One turning vector, and how many steps it has turned
The counts run from 0 to 147.
[138 138 139 159 154 137 108 126 123 172 126 195 141 126 160 163 140 159
 144 113 119 145 137 140 173  87 175 163 109 131 179 133 135 143 110 147
 179  88  87 106 106 147 143 119 132 154 120 104 163 133 150 105 117  95
 113 104 139 131  97 113 168  99 156 111 125 141 120 133 154 124 126 118
 141 171 155 125 122 114 194  94  62  74] | 93
[142 102 148 139  82 167 128 101 158 130 148 123 171 117 128 166 122 117
 138 119 105 164 102 144 126  86 104 127 144 151 167 152 168 111 162 173
 160  94 150 152 152 154 139 104 142 173 159 120 115 183 139  83 108  92
 145 122 149 117 182 103 153  99 135 128 145 167 144 113 170 155 152 111
 129 143 146  98 112 131 130 115  88 101] | 114
[171 144  95 136 128 136 112 156 180 177 135 177 169 122 155 143 120 185
  90 103 146 150 120 135 150 118 144 124 127 124 149  93 146 158 108 168
 186  93 114 105 129 130 120 125 115 147 130  58 146 137 158  98  91  81
  92 134 119 134 117 143 157 116 115 129 137 148 115 147 124 125 163 130
 142 157 159 133 107 105 186 101  95  64] | 86
[128 127 130 161 139 148 127  84 177 148 115 177 169 146 156  88 108 173
 122 120 131 106  90 135 143 122 154 115 164 183 117 146 149 146 116 140
 153  70  93 128 125 171 132 125 128 124 129  75 155 162 151 111 113 128
 135 118 127 140 153 159 143 143 133 117 156 112 125  87 158 134 149 103
 140  75 130 111  83 153 157 104  70  93] | 67
[159 126 111 136 132 121 104 108 131 142 109 190 194 111 132 168 150 178
 112 103 149 135 114 150 167 134 128 134 112 124 159 154 135 161 151 150
 156  88  69 114 170 134 130 118 155 139 137  98 161 166 148 130 108  83
  98  68 150 119 105 123 168 124 148 108 114 153 124 103 150 129 141 130
 167 151 171 125 121 127 181 121  89 100] | 36
[143  66 187 139 126 182 122 114 186 154 114 109 189 130 113 103 107 129
 146  80 105 143  95 144 130 121 110 102 155 179 136 130 149 151 144 132
 160 108 144 120 143 165 137 111 151 157 157  97 163 168 130 116 111 100
 127  98 144 137 146 130 158 138 154 128 155 147 116 140 163 147 145 142
 100 154 151  96  81 116 135 125  72 117] | 121
[129  91 146 119  98 155 120 133 163 127 169 136 185 131 108 160 130 117
 137 105  98 164  87 130 164  92 162 116 146 133 165 156 154 124 141 116
 143  60 131 129 139 135 126 118 148 141 143 112 145 196  96  99 134  97
 116 109 157 138 169  82 145 118 159 127 174 158 157 132 161 130 125 126
 155 123 139  88  97 103 141 138  90  73] | 108
[139 131 124 139 104 169 114 104 153 148  95 205 187 140 139 140 116 178
 122 117 142 136 138 140 172 126 115 148 136 156 169 123 163 133 134 137
 158  77  93  96 125 139 153 112 139 159 135  92 147 141 157  97  93  76
 116 124 110 137 113 131 182 139 155 140 132 160 128  98 128 112 160 139
 128 136 196 102 113 134 189  96  82 101] | 30
[147 137 105 152 146 141 132 122 150 166 121 159 191 122 140 135 124 183
  90 120 122 125  83 122 106 129 168 111 153 123 106 117 141 118 109 166
 133  87  72 105 140 128 142 136 132  93 153  66 107 166 168 147 109 103
 112 103 124 109 131 150 159 125 140 110 136 125 134 142 171 149 100 101
 137 157 137 113  76  90 161  66  92  96] | 136
[133 128 127 126 119 130 126 128 164 145 149 172 168 145 155 127  99 156
  90 128 117 145  79 116 152 114 155 115 179 127 129 127 117 140  94 143
 165  71  69 133 106 143 146 140 151 105 122  74 126 183 147 124 111 124
 110 108 124 142 125 169 128 119 156 137 173 122 154 141 188 134 106 118
 161 108 132  82  87 134 163 102  96  79] | 11
[165 114 154 165 127 162 133 115 167 148 103 128 194 123 124 107  89 187
 117 100 126 119  99 148 120 147 113 119 144 166 137 135 146 146 138 163
 167  79 103 113 139 165 143 130 148 133 160  87 168 159 185 107 118 104
 108  93 142 127 157 148 155 129 112 134 150 153 136 135 171 140 166 110
 121 141 185 132  93 139 156  89 100 112] | 123
[163 112 114 150 147 136 121 126 135 124 118 155 198 107 106 184 169 151
 124 106 117 144 103 144 123 158 150 109 115 134 147 172 138 154 166 147
 132  73 105 108 165 130 103 120 156 130 142 101 136 186 131 137 129  72
 104  91 151 104 141  98 186 132 156  85 119 143 129 130 141 158 126 101
 145 161 151 135 106  84 180  94 117 116] | 40
[140 116 127 157 149 134 111 107 152 156  97 163 187 110 129 115 108 171
 121 104 125 121  79 139 115 137 149  91 159 149 107 126 140 173 145 159
 152  96  95 158 171 174 123 112 166 135 144  97 150 156 155 138 112 100
  78  95 180 135 128 153 171 133 140 143 113 117  96 125 167 131 123 131
 160 144 156 131  86 108 137  94  84 111] | 129
[155 115 137 156 105 165 135 112 177 144 102 146 186 131 144 103 110 188
 110  89 139 120 109 147 128 138 106 122 146 150 122 109 135 177 139 156
 180  96  86 133 142 164 132 136 159 146 154  79 179 162 163 120 115 101
 123  73 164 134 130 162 156 137 122 132 138 149 113 122 189 132 152 123
 143 147 173 108  92 137 149  85  94 114] | 124
[132  93 154 117  77 167 129  99 163 125 150 137 177 128 148 151 110 129
 131 119 109 159 111 145 153  75 127 140 146 124 172 127 167 117 158 142
 134  82 122 148 133 162 139 102 147 160 158 112 110 185 124  80 108 113
 155 109 150 127 163  88 153 107 149 147 153 157 143 110 176 132 158 125
 150 128 124 100 105 136 125 104  64  91] | 113
[143  89 172 156 118 166 126 111 172 144 142 121 179  91 132 124 135 136
 104  91 119 159  82 138 119 113 113 110 133 130 151 164 150 138 139 164
 151  92 162 135 151 170 146  93 145 148 158  97 150 203 140 113  96 102
  92 104 176 119 152 102 156 117 120 155 132 142 118 144 165 141 134 129
 121 131 146 107 106 120 126 108  81  93] | 116
[114 118 154 162 128 152 145 114 147 140 150 121 178 125 121 150 145 156
 115 116 106 147 100 130 137 127 170  87 107 140 118 155 124 117 133 150
 145  65 108  93 181 113 128 107 145 141 146  65 137 171 165  86 112  91
  99 135 164  77 159  95 179 109 147 143 132 148 133 127 146 139 121 124
 152 120 140 131  98  84 159  95  98  89] | 47
[139  99 109 118 116 158  89 104 159 155 161 192 166 138  96 142 112 115
 134 132  97 155  73 106 149  78 171  88 158 138 141 122 141 127 122 171
 172  76 141 117 139 112 119 124  94 143 123  69 145 141 129 128  91  65
 105 149 115 118 143 117 141 131 169 122 135 126 112 131 152 127 141 121
 136 163 125  97 102  92 167 152  93  69] | 146
[134 121 152 138 153 139 129 132 134 123 140 169 164 131 135 172 144 116
 134 120  97 157 123 126 154 100 147 146 134 178 160 160 146 119 142 167
 169  77  99 127 132 135 125 113 147 186 112  98 132 147 126  93 154  86
 137 137 129 143 134  94 165 102 198 114 147 152 168 126 157 145 111 128
 160 114 143  77 124  85 161  75 101  88] | 101
[114 138 105 134 100 164 120 101 139 149 165 188 145 140 137 130 114 144
 103 127 116 148  99 109 157  70 160 125 152 126 144 110 134 114 106 172
 179  87  88 108 148  86 143 125 137 129 144  56 129 129 167 117  92  77
 119 140 115 110 114 149 137 114 146 142 130 143 129 128 165 127 115 149
 142 167 131  87  94 101 164 108  90  69] | 144
[135 109 150 176 131 157 102 135 160 157 146 137 134 129 166 141 103 133
 168 101  87 159  99 131 111 107 169 125 175 157 139 123 109 140 129 162
 170  84 116 132 116 160 111 104 130 180 149 107 132 136 148 116 136  85
 131  91 136 125 147 134 149  99 179 124 129 132 115 146 193 158 143 105
 114 169 136 126  57  94 155  87  75 105] | 1
[126 137 136 136 134 151  99 145 165 179 138 185 149 146 144 153 114 132
 124  94 116 171 141 129 163  81 153 114 122 145 159  88 149 143 116 147
 180 114 115 123 151 126 116 104 128 171 135  83 144 119 134  82 111  76
 113 137 121 158  92 135 175 115 173 127 131 150 107 139 129 127 142 156
 148 173 149 118 110 102 170 113  63  82] | 88
[151  82 177 157 135 185 138 110 178 163 100 116 183 116 110 109 109 163
 153 107 114 145  94 150 115 139 129 106 147 189 144 128 147 143 141 150
 150  79 128 108 127 180 144 109 137 148 169 103 156 156 162 105 109 109
 117 111 138 135 174 137 160 131 146 134 159 144 129 136 164 133 154 110
 105 134 148 128  82 119 158 103  79 113] | 122
[123 139 155 162 137 142 129 122 151 145 139 161 139 133 170 140 111 142
 119 124 107 148 108 134 145  99 161 134 155 153 115 132 109 127 106 170
 168  87  71 141 113 178 140 119 149 161 132  92 135 136 174 117 120 117
 129 113 127 129 117 152 149 107 180 133 117 129 128 135 199 146 109 127
 147 132 124 102  82 102 152  57  69 107] | 5
[138 105 125 132 108 137 155 122 161 106 161 138 193 135 131 185 158 156
 125  99 115 156 113 154 151 124 144 109 128 126 137 134 131 128 151 153
 144  94  85 112 167  92 107 116 161 143 143  69 112 164 138 108 114  72
 140  93 131 105 134  99 183 113 190 111 134 164 159 118 155 163 135 115
 170 146 127  96  97  74 174  94  99 107] | 44
[128  85 128 154  98 153 135 107 164 141 160 115 161 121 123 130 127 149
 136 111 107 139  63 139 128 111 183  82 127 112 150 143 125 159 142 144
 178  73 152 127 140 133 115 127 122 105 134  75 158 179 129 106 118  91
 116 126 164  77 173  92 165 129 134 137 143 149 115 140 164 129 165  91
 136 146 122 143  94 109 145 126 101  84] | 53
[129  87 136 133 125 134 142 117 175 110 156 127 186 136 125 172 161 124
 128  98 102 147 106 138 140 133 150  93 125 141 141 141 136 153 167 151
 148  85 108 132 180  98  97 109 140 160 136  64 129 158 125 111 127  70
 134 125 136 105 138  84 177 124 180 117 128 159 136 123 160 152 135 142
 172 143 114 103 115  65 145 100 109  99] | 45
[149 116 147 203 175 139  99 148 128 161 128 177 157 108 135 158 160 144
 133 126 121 151 113 128 134 121 177 146 131 164 164 161 136 141 128 161
 158  66 120 114  94 154 115 112 131 157 102 105 138 155 142 108 149  89
 104 137 151 121 127  87 177 110 161 103 120 136 127 149 148 139 123 116
 134 133 163 120 128  83 169  64  89  84] | 97
[149 130 107 143 124 143 106  98 155 162 133 172 186 131 108 131 126 154
  81 138 112 133  87 103 135 115 163  83 142 138 105 100 144 141 117 191
 164  77 112 112 141 126 133 124 110 124 123  47 130 139 157 125  85  82
 103 160 121 117 122 127 145 144 134 143 121 112 118 144 158 108 127 128
 151 131 133 111 111  86 135  93 111  51] | 142
[145  75 177 120 110 180 123 104 176 139 127 119 187 135 131 132 125 129
 129  89 130 152 102 149 133 103  84 123 149 157 153 137 156 160 143 155
 181 124 119 134 160 157 134 115 149 150 156  93 164 171 129 117 114  97
 138  76 132 139 141 144 145 118 157 130 151 157 131 137 188 160 147 133
 119 166 144  81 102 131 138 125  80 130] | 120
[170 103 144 136 119 185 105 118 155 156 105 171 180 133  93 148 130 125
 126 111 107 150 126 123 139 107 111 130 154 183 180 138 184 120 136 154
 164  94 130 103 129 132 143 114 122 149 145  90 126 152 145 118  92  63
 131 141  74 146 137 121 155 135 154 117 147 157 141 125 150 152 153 136
  91 165 177  84 102 124 173 124  89  97] | 26
[148 138 140 147 128 146  99 112 170 201 102 179 164 124 167 144 125 166
  69 118 126 150 131 133 135  97 152 132 116 129 127  99 177 114  95 148
 131 108 105 110 145 142 113 122 119 130 161  59 109 164 158 105  87 119
 128 128  90 135 122 141 177 118 117 104 162 111 117 125 141 143 127 122
 142 136 128 120  91 132 166  99  63  75] | 80
[139 108 156 164 162 145  97 105 144 174 102 144 181 131 108 138 121 131
 132 121 103 156  94 119 107 111 181  83 145 165 112 138 151 127 141 166
 134  99  89 147 174 147 115 124 130 130 150  78 120 153 145 145 128  96
 108 115 142 136 133 146 161 122 169  94 124 118 111 141 181 169  89 120
 137 169 122 105  81  88 135  81  83 102] | 134
[131 135 130 129 131 146  93 104 179 157 127 194 169 136 177 130 102 137
  92  97 131 159 113 129 142  84 152 113 168 131 123 129 168 117 123 141
 111 115  94 157 172 137 112 113 139 149 150  89 100 165 131 113 103 102
 123 102 146 164 127 163 165 119 124 119 156 128 106  98 140 155 116 123
 152 117 111  95  84 137 142 123  52  84] | 75
[139 133 121 140 142 144  92 115 164 172 123 191 158 131 158 163 112 127
 109 116 120 163 105 124 121  76 152 110 162 148 133 135 181 102 109 153
 119  94 117 146 187 144 112 115 122 157 168  94  97 166 144 112 107 103
 132 123 107 156 149 152 152 102 152  95 158 130 125 100 134 168 129 113
 144 137 120  99  85 128 147 127  62  94] | 76
[134  95 153 147 161 142 136 168 157 124 163 150 182 108 124 152 143 135
 107 113 119 174  72 121 156 126 157 110 145 147 144 194 139 126 120 143
 158  62 126 118 137 129 132 112 165 146 119 102 148 175 129 119 130 109
  94 124 164 119 145  93 149 115 154 137 155 159 164 134 128 134 105 121
 140 100 141  83 122  79 160  95 107  72] | 103
[124 138 129 149 112 171 114 108 154 160 140 157 166 156 128 140 130 131
 118 120  92 146  99 117 119  97 163  96 152 169 122 104 147 103 131 176
 140 105  93 123 165 102 109 122 132 139 147  65 108 136 159 121 124  80
 133 135 106 134 114 138 159 111 179 117 147 140 134 133 175 154 104 141
 135 155 125  81  78  71 146  83  83  87] | 139
[102 100 157 147  88 161 138 104 155 147 165 125 148 149 115 143 148 123
 155 115  88 153  96 132 148  75 175  95 113 141 142 139 127 125 141 140
 179  82 107 113 179 101 118 118 128 139 143  74 146 161 149  83 143  86
 137 132 154  98 156 101 163  96 166 129 153 154 137 113 166 143 141 124
 157 158 129 117  95  99 145 132  97  86] | 51
[133 101 130 134 148 135 125 138 177 129 148 154 163 145 146 152 103 124
 119 115 102 159  67 124 135 113 153  98 200 154 124 149 118 145 121 166
 173  84  91 143 129 163 130 131 154 151 125  91 134 147 137 138 128 103
 130 102 106 143 148 159 130 113 197 114 147 124 142 146 186 166 122 114
 143 143 111  88  86  83 156  98  95 109] | 7
[125 112 159 163 114 148  92 116 161 158 131 144 149 126 165 135 102 142
 150 120  94 154 105 148 140  87 160 127 163 144 140 106 115 152 142 155
 171  89  98 147 122 169 107 131 132 167 139 100 146 137 129 120 146  92
 157  93 145 143 120 136 154 117 182 107 122 127 108 140 200 150 145 128
 144 171 130 115  77 108 130  75  68 111] | 0
[136 104 151 134 147 123 137 122 150 136 150 155 188 106 121 153 130 145
  92 125 123 148  90 128 156 124 167 104 123 137 143 176 147 151 118 150
 157  47 128 109 126 159 145 119 154 155 108  91 162 188 123 103 124 120
 100 126 148 115 153  93 148 120 150 133 159 144 160 139 143 121 124 118
 167  81 139 106 122  98 165  98 100  54] | 104
[152 134 106 119 122 129 127 104 165 148 139 157 204 138 145 146 126 174
  81 107 121 129  98 122 128 114 167 102 152 125 119  88 139 126 119 181
 150  89  71 133 134 116 121 164 122 109 140  53 113 159 138 138 110 104
 138  92 121 128  99 160 152 129 144 113 137 124 133 143 183 136 107 112
 168 160 122  99  96  97 155  70  87  89] | 137
[167 127 138 146 124 157 108 107 144 168 104 188 167 113 108 144 139 139
  88 139 122 163  98 114 131  93 115 131 141 145 153 162 172 103 111 170
 161  95 132 118 129 161 165 117 109 137 137  85 120 178 170 107  68  90
  87 151 106 120 147 127 156 123 109 136 133 132 121 134 149 131 137 118
 105 146 163  92 127 129 153 113  99  83] | 22
[143 136 141 150 107 154 105 127 156 162 127 181 160 165 108 144 101 128
 129 136  87 149  90 101 141  68 151 115 174 167 137 133 145 126 132 143
 171  83  87 144 137 127 127 133 133 135 120  87 115 171 133 108 141  99
 124 156 104 153 141 159 131 125 174 127 163 132 142 118 184 139 110 125
 162 128 143  66  77 124 132 105 101  77] | 13
[126 155 114 144  96 143 114  89 131 169 148 184 152 147 127 121 119 162
  88 140 113 147 115 110 141  73 168 112 135 139 118  98 142 118 115 177
 168  92  94 106 143 104 141 123 115 135 130  49 126 139 174 103  89  82
 119 159 131 108 119 127 160 113 139 145 117 123 113 125 167 119 120 147
 161 146 134 103 103 105 154  85  88  67] | 143
[122  88 149 143 120 160 138  83 175 122 127 155 156 145 157 124 115 122
 153 119 123 127  88 129 151  97 125 121 171 184 143 150 142 137 134 173
 193  99 103 144 139 166 125 141 119 164 125  77 153 143 135 106 109 114
 169 116 120 128 149 147 141 127 169 121 143 146 126  91 183 167 144  95
 134 106 100  98 103 126 163 116  60 116] | 63
[141 112 129 129 144 134 106 106 160 157 117 144 187 126 128 157 111 135
 134  97 100 149  82 128 116 114 162  81 162 142 118 127 137 148 140 168
 139 114 101 157 186 146 115 135 144 138 150  86 123 152 137 154 126  78
 122  90 138 136 129 169 158 125 180  91 133 131 116 130 173 159 108 108
 157 180 116 103  83  91 141 105  79 110] | 133
[129 161 113 157 132 126  99 102 175 159 136 195 166 123 180 130 122 167
  80  90 145 145 108 124 125 104 141 122 173 131 117 134 161 141 109 149
 143 100  97 164 183 142 108 124 143 132 135  78 119 182 141 117 109 114
 105  90 158 148 128 161 159 122 107 125 137 122 116 101 161 144 109 118
 172 109 140  75  83 154 135 121  63  93] | 74
